Rotation paths and how fast each direction turns (degrees a step):
Each turn is a multiple of 5 degrees from 10 to 175, or 0.
Each row of a path follows its step; steps can be skipped.
path 1
step 3: [ 18  -6   3   5   0 -11   7 -10  -2  -2  -3 -13   5   8   5  -2   5  13
   0   8   4   6  11  10   0  -9   7   5   5  -9  -2   5  20   1   4 -18
 -25   1  -7  -3  -3  -2   3 -11  -3  -8  -9   6  -5   3  -9  -9   5  12
  -5   6 -10 -17   9 -12 -13   5]
step 4: [ 18 -12   9 -18  -1 -11 -18  -7  15   2  -5  -1   2  13   5   3   8  -7
  -4  -9  13   7  -6   3   3   5   1   3   2  16   4  -2  12   1   6  -3
  -2  -5   8   2   3  -8  14  -9   3   2   9   6  -9  -7 -20  -1  -8 -10
  11   9  -3   6   3  -7   0 -17]
step 11: [ -4 -11  10 -11  -4  -8   9   1   5   6   6   0  -2   0   3   9  -2   4
   5   0  18   1  -6   0   1 -11  12 -13   7   5  -5   6  13   1  10  -5
 -25   9  -7  -2   3 -16  11  -2  11  15  -3   8 -14  -4 -12 -18  -2   3
   5  -1   1  -4  13   6  -2  15]
step 13: [ 10  -9   3   3   3   3  -3   7 -10   6   0 -17  17  13   3 -10   1  -7
  10  23  -3   6  -7 -11   1  -5   0   3  -1 -11  -8  -1  -9  11 -14  -2
 -20  11  10  13  12   9  -7  11   0  -5  -1   7 -11  -3  -9   3  -4   9
   6  -3  -4  -1   8 -13  -3  -7]
step 14: [ 17   0   2   7   2  -4   3   4   2  -8   5   1  17  15   4   6  11  -7
  -5   9  20  -6  -2  -3 -20  -7  10 -17  -5  17  -6  -8   8   3  11  -1
  -6  12  -7  -1   1 -11  -4 -11  -1  -9  -1  18  -3   9   0  -1   2  -7
   3  -2  -4  12   6 -15   0   7]
step 17: [  9  -4   2   6  -6  -2  -2   0  -8  -6   2  -9  21   7  14  -5   4 -11
  14   4  -1  -5   0  -7 -13  14   7   1  -2   3  17   3   3  10   8   5
 -16 -11  13   3  15 -18  -1   4   8 -16  -9   4  -6   8  15   0  -4   8
 -10   5  -8  -2   8  -7   8  -4]
step 20: [  2  -2   8 -13   0  -6  -2  -8   4  -4  -7  -1  12   8  10  -8   9  -9
 -17  15   3   1  -6   1  12  19  -9   5  11   6   7   1   5  10 -10   5
 -12   8  15  -1  16  -6  20   4  -3   0 -11 -15  -8  -6  -7  -1  -4   2
  -6   5  -6  12  -3 -10  12  -9]
step 23: [ -2 -11   7 -16   7  -4   0  -3   3   0  -9  -6  -9 -13  15   2   1 -10
   2   4  16  10  -8  -5  15   5   0   0  -4   5  14   1 -11  -1   6  -5
   1  24  14   2   8   4   7   5   4   0  13  18 -13 -11 -11  -2  -7   2
   9   9 -12   6   5  -9  -1  -7]
step 25: [ 19  -5  11  14  -7   3   2   4  -1  15   4   1  15  -3   9  11   8  -2
  15   6  -3  -7  -1  -7   5 -22   3  -8   6 -10  14  -2   0   4   2  -5
   5   7   0  11  11 -12  -6  -5   3  -5 -11  21  -7   2  15  -7   3   9
  -7  -4  -4  -5   6   9  10  -1]
Speeds:
[ 3 -1  0  2 -2 -6 -4 -1  1 -2 -2 -3 -1  4  2 -1 -3  1 -2 -1  1 -1  4  7
  2  4 -1  1 -3  2  0  2  1  0  2  2 -1 -5  0  1 -1 -1  0  0 -3 -2  2  0
  1  0  1  2 -1  2 -5  1 -1  0 -1 -1  0 -2]
25
[-2 -4 -3 -1 -1  3  2  4 -2  0  2 -2 -1 -2  3  1 -2  1  1 -1 -3  2  1 -1
  3 -2  1  4  0  0 -3  1 -2 -4  3  0 -7 -2  2  3  4  0 -1  2  4  1  1  1
 -1  2  2  0 -1  1 -1  2 -2 -4  2  0 -1  3]
175
[ 1  2  0 -1 -2  4  0  2 -4 -2  1  3 -3  2  2 -3  0  1 -6  3 -1 -3  0  2
 -1 -2 -3  2  4 -4  2 -2 -1 -1  2  0 -3 -2  0 -2 -2  0  2 -3 -2  2  1 -1
 -2  4 -3  1  0 -1 -2 -2 -2  4  2 -2 -1  2]
175
[-1  4  3 -3  0 -4  2 -1  0 -3 -2  0  3 -3  7  2  4  0 -2  3 -1 -1  3  2
 -1  2  1 -1  3  2  0 -4  0 -2 -2  0  1 -1  0 -2 -1  0 -1  1  3 -1 -2  2
 -1 -1  3 -4  3  0 -1  3 -2 -1  2  2 -3  3]
130
[ 2 -4 -1 -3  0  0 -2  2  4  2  0  4 -3  2  2 -1 -1  1 -1 -2 -2 -2  4  0
 -5 -3  2  0  3  3  0  3  4 -2 -2  0  2  1 -2  0  0 -3 -1 -1  0  2 -2  4
  0  0  2  0 -3  2  0  0  4  1  1  0 -3 -2]
100
